Turns in one plane each, and the order they were made in; the first pair answered:
suvan:
[ 39.0  44.7  16.5 -12.3  20.8  -8.7  27.2 -36.3]  ->  [ 41.0 -38.6  29.2 -19.0  22.0  41.3  15.5 -13.0]
[  1.0   9.9 -47.5 -24.2  -3.6  16.8   9.5 -23.6]  ->  [-11.4  27.7 -18.2  -4.7  20.9  27.4  33.3 -27.8]
[ -6.2   3.2  -6.1  -2.8  -7.5  -6.0  10.7 -18.5]  ->  [ -8.8  -8.6   4.6   0.1  -1.1   4.7  13.3 -13.4]
bimot:
[-15.2  10.3  -5.3  -5.2  12.9 -16.5 -18.5  11.6]  ->  [  4.5 -14.7  -0.7 -20.1  17.4   1.0 -13.6  10.4]
[-32.6  37.6  -3.0  15.3   3.7 -28.5   3.2  -4.6]  ->  [  3.3 -25.4  12.5  -0.7  27.0 -20.0   0.0  39.0]
[-10.7  -6.4  -5.6   4.2 -10.0   5.2 -13.9  -0.8]  ->  [ -6.7 -12.1  -5.6   5.9  -9.8   0.9 -11.9   3.0]
[ 27.0 -27.2  18.3 -20.6  17.7  41.6  15.3  -4.2]  ->  [-11.5  35.1   4.1   3.2  -0.9  22.1  14.6 -44.5]
led:
[-6.5  2.3 47.0 28.3 17.9  8.1 20.9  0.6]  ->  [ 31.8  -7.0  22.6  -2.2  14.2 -29.2   3.0  35.5]
[ 27.3  -6.7   9.1 -14.0  11.2   7.3   6.1  15.5]  ->  [ 24.0  -2.3 -12.4 -28.3 -10.4   7.8  -2.2   0.0]
[ 31.1  -3.1   8.6 -10.1  11.6 -16.7  -2.3   3.3]  ->  [ 20.3   1.5 -10.0 -12.2  -7.8 -11.7  -7.7 -20.3]
Pairs:
Each pair is 2 to 4 turns apart.
[ 39.1  26.8  -7.5 -28.2   1.0 -15.3   8.7 -21.4]  ->  [ -8.1  49.4   2.0  14.3   4.3 -17.4  13.5 -23.2]  bimot then led then led
[-30.8 -67.1 -20.0  -6.5 -23.0  46.5 -28.1   5.9]  ->  [-34.9 -27.0  30.6  18.2  13.8  70.6  15.2 -32.9]  led then bimot then led then bimot
[ 15.1 -13.8  26.8   0.5  17.0  26.6  21.1  -7.8]  ->  [-25.4  30.0   2.0  24.1  -4.5   2.1   9.8 -19.9]  led then bimot then suvan then bimot
[  8.0 -17.8 -29.3 -23.0 -30.3 -19.6 -15.3  11.5]  ->  [ -4.9 -40.2  20.5  -2.4  -1.2  33.3   5.4   3.7]  bimot then suvan then suvan
[ 18.2  50.4 -19.5 -12.8  18.4 -75.4   3.5  42.5]  ->  [ 24.4 -56.9 -19.9 -29.4  -5.0 -23.4 -27.5  72.7]  suvan then suvan
[ 15.2   9.2 -23.0   1.7  -8.8 -25.5 -11.4   5.4]  ->  [ 20.9   5.9  -4.4   6.0  15.7 -21.2  -1.9  19.7]  suvan then led
[ 22.7  48.7  34.6 -13.9  31.0 -21.4  23.4  23.4]  ->  [-23.8  38.3  28.1  16.1  29.5 -21.1   4.8  47.3]  led then led then led then bimot
[ 18.7  38.9  16.2 -21.7   2.2 -33.2  -9.7   0.8]  ->  [ 23.6 -22.3   6.8 -37.2 -13.1  -1.1 -30.6  20.9]  suvan then suvan
[ 38.1 -25.6  -7.0 -42.3 -19.3  24.5   1.6  -6.6]  ->  [  7.0  -2.1  35.4  -2.8  14.0  44.8  30.9 -24.5]  suvan then bimot then suvan then bimot
[ 13.3 -12.6   4.2 -13.9  -8.6  30.9   7.0 -39.0]  ->  [ 23.0 -20.2 -17.0 -28.9 -24.0   7.0 -11.6 -19.5]  led then suvan
[ 24.7   0.6 -41.1 -18.8  -3.3 -27.5 -19.4  28.5]  ->  [-25.4  31.4   4.4  21.7  13.4  21.2  13.7 -35.7]  led then suvan
[ 32.0   2.8 -40.9 -26.9 -30.3   0.7 -11.3 -11.0]  ->  [ 20.7 -34.3   8.9  -5.9   3.2  46.8   8.0  -7.2]  suvan then suvan
[ 34.7  41.7 -24.4 -24.8  -4.3 -54.4  -4.2  12.6]  ->  [-25.2  62.4  10.7  23.8   0.4   0.6  18.0 -43.4]  led then led
[ 26.4  11.7 -21.2  -4.6  -7.8 -39.7   2.4  11.6]  ->  [-18.2  10.1 -30.1  13.3 -26.4 -21.5 -14.7   1.0]  led then bimot then led
[ 10.8  28.5  19.9  -3.8   5.6  28.8  30.7 -39.8]  ->  [ 41.3  20.0 -15.0 -36.6 -12.0  -6.1  11.0 -22.6]  led then led then led
[-21.0   5.5 -22.4  11.8 -14.0 -36.2 -19.0  35.0]  ->  [-28.1 -33.7  -3.1  20.1  -2.4  -1.6 -16.0  42.4]  suvan then suvan
[  5.0  -3.4  18.2   8.0  30.4 -23.9  10.9  38.3]  ->  [-11.0   9.3 -34.1 -15.9 -36.6  -9.9 -11.4 -24.1]  led then led
[ 19.9 -15.1  18.3  -2.6  18.8  -7.5  23.4  21.3]  ->  [ 12.2  -6.5 -26.3 -22.0 -27.9  -7.3   1.1 -14.9]  suvan then led
[-14.2 -20.1 -21.8  -8.2 -22.5 -13.1 -22.3  27.1]  ->  [ -9.2  44.1  11.6   9.0  11.6 -22.7  15.2 -12.8]  bimot then suvan then led
[-23.1   5.0  34.7  31.2  29.4  19.4   0.0  -2.8]  ->  [-11.4  -0.3  35.0  19.3  24.7  33.7   5.0 -24.8]  bimot then bimot
[  1.4 -52.0 -21.5 -18.0 -21.9  20.0 -22.1  14.3]  ->  [ 18.9   5.1 -17.2  -7.8  14.8 -40.6  -7.1  50.5]  suvan then bimot
[ 20.8 -46.8   9.4   8.0   0.1   2.6 -15.3  42.9]  ->  [ 25.5  20.0  -8.7  -8.3 -29.1   8.4   6.9 -52.6]  bimot then suvan
[-23.6  -1.2  21.0  28.3  15.3  -7.1  12.0   9.3]  ->  [-14.4  20.1 -15.4  11.9  -9.7 -38.3  -4.8   8.3]  suvan then suvan
[  0.9 -33.4  -9.5 -19.2 -18.2  20.0 -37.4   6.1]  ->  [-14.1  33.4 -22.3  -5.3 -24.8  -8.0 -30.2 -21.0]  led then suvan
[ 15.4  28.4 -30.9  -2.4 -15.5 -30.3  -2.4   4.5]  ->  [ 10.2 -16.0  25.4  21.1  26.0  11.9  14.2  29.2]  led then suvan then led
[-38.7  12.1  36.5  39.0  -6.5  19.1  21.2 -42.4]  ->  [-38.5 -36.0   2.9  16.4 -45.3  30.7 -11.9 -25.8]  led then suvan then led then led
[ 42.7  -0.4  -3.8 -25.2  -8.6  -5.5  -4.7  11.2]  ->  [ 31.8  18.7   2.9  -9.2   6.3 -25.3   2.2  26.4]  suvan then led then bimot then bimot
[ -8.0  11.7 -28.5  -2.7  -5.4 -24.5 -25.6   3.4]  ->  [ -9.2  12.2 -12.4   8.3  10.4 -25.9 -19.3  19.1]  led then bimot then suvan
[ -4.2   3.8 -25.7  -6.5 -34.0  14.6 -16.9 -26.5]  ->  [-14.6 -14.1 -21.0  -0.5 -29.9  27.3 -20.3 -15.3]  led then suvan
[-29.2  31.9   1.6  19.7 -14.3  13.0   9.1 -52.1]  ->  [-17.9   6.8 -32.4  -0.9 -45.4   6.1 -15.5 -41.0]  suvan then suvan
[  3.5  -0.2 -18.6 -24.4 -33.3  15.0 -10.7 -37.0]  ->  [ 6.7 -5.6 41.8  7.9 31.7 10.6 18.9  9.9]  led then led
[ -2.0 -41.5 -25.4  -9.5 -24.7  16.5  -4.0  -4.7]  ->  [-27.5  16.2 -12.4  30.1   7.8 -28.9   9.0  24.8]  bimot then bimot then suvan then led
[-44.7  -1.0 -25.4 -18.5 -35.4  17.2 -28.6 -26.2]  ->  [ 11.0  -9.1  -7.0 -29.7  11.1 -37.2 -12.5  54.1]  bimot then bimot then suvan then bimot
[-38.5  48.0  31.4  41.3  34.5 -35.2   9.0   7.8]  ->  [-16.8 -47.5  20.4  -7.0 -18.9  60.9 -10.7 -42.1]  suvan then bimot
[-32.1  17.2   9.6  30.4   9.6  -4.2  -1.2  -7.1]  ->  [ 18.0   7.9  26.4   2.4  24.3   8.0  18.9 -21.9]  led then bimot then bimot then led
[ 19.9  73.4  23.0  -1.4  34.7 -20.5  48.4 -49.3]  ->  [ 40.7 -65.6  43.1 -19.9  37.9  45.3  22.9  10.6]  led then suvan
[-60.9 -47.6 -23.2  19.5 -27.3  22.5 -24.3  26.5]  ->  [ -4.6  38.2 -18.1  10.6  13.1 -69.3   3.5  54.0]  suvan then bimot then suvan
[ 61.9  35.7   8.4 -40.2  -5.0 -18.6  14.0 -35.0]  ->  [ 12.5  -3.1  28.5 -15.2 -20.7  47.3  14.4 -68.0]  led then suvan then suvan then led
[-16.6  18.1 -36.9  -6.3 -40.7  -7.5 -21.2 -18.5]  ->  [-41.9   2.8 -28.6  13.1 -31.7  -4.1 -25.0   5.4]  bimot then led
[ 24.0  29.8   5.7 -21.8  -8.2 -21.5   0.1  40.4]  ->  [  2.6  26.5 -13.5 -15.2 -27.1 -27.1 -15.0  41.7]  led then bimot
[-31.4  11.1 -44.6   1.2 -10.3 -54.1 -27.6  25.4]  ->  [ -9.9   7.9  -4.0   7.6  33.7 -55.3  -3.0  51.6]  suvan then led
[-12.6   0.5  21.5  15.1  18.1  39.2  13.7 -29.3]  ->  [-16.0 -18.0  25.8  23.4  34.3  27.0   7.1  16.3]  bimot then bimot
[  8.6  23.7  27.1 -10.6   3.2   1.2  21.7 -25.4]  ->  [ -7.1 -33.3  26.2  -6.9   5.3  14.4  -0.1  24.3]  bimot then suvan
[-23.2 -23.4 -16.0  11.5 -22.5  39.6 -14.4  -0.8]  ->  [ -0.9  11.5 -44.3  -9.7 -35.4   2.5 -22.3  -2.4]  bimot then led then bimot then suvan
[ 64.5 -42.8   7.9 -28.9   3.8  30.6  -3.5   6.9]  ->  [-16.2 -26.6 -34.3   5.8 -49.7  42.7 -32.9 -26.1]  led then bimot then suvan then suvan
[ -2.8 -21.0  -3.2  15.4  16.3 -15.7  -8.2  21.6]  ->  [20.9 -9.6 15.8  6.5 27.6  3.7 13.0 -6.7]  suvan then bimot then suvan then suvan
[ 40.2 -13.9  17.9  -7.5  25.0 -20.2   5.1  26.7]  ->  [-28.6   6.0  24.0  40.4  18.1   6.2   7.9  -3.1]  led then led then led then bimot
[-18.6 -44.6  -1.6   9.1 -11.7  44.6  -4.5 -12.5]  ->  [-28.7  31.1  16.6  36.9  13.0  19.7  25.7 -33.6]  suvan then suvan
[-9.0 22.8 30.7 17.4 20.7 19.1 14.4 -9.4]  ->  [ 27.2 -15.4   5.3 -19.5  13.8  -0.6  -6.9  34.5]  led then suvan
[ -4.1  58.1 -10.8   0.9  -3.3 -28.1  13.9 -31.8]  ->  [-33.6  -6.2  16.4  20.1  -5.1  41.9  12.0 -44.0]  led then suvan then bimot
[ 16.7 -15.3  30.3  -3.9  29.4   6.4  23.8  18.8]  ->  [ 35.4 -27.6   2.6 -34.2   4.2   6.6   6.1   7.4]  bimot then led then suvan
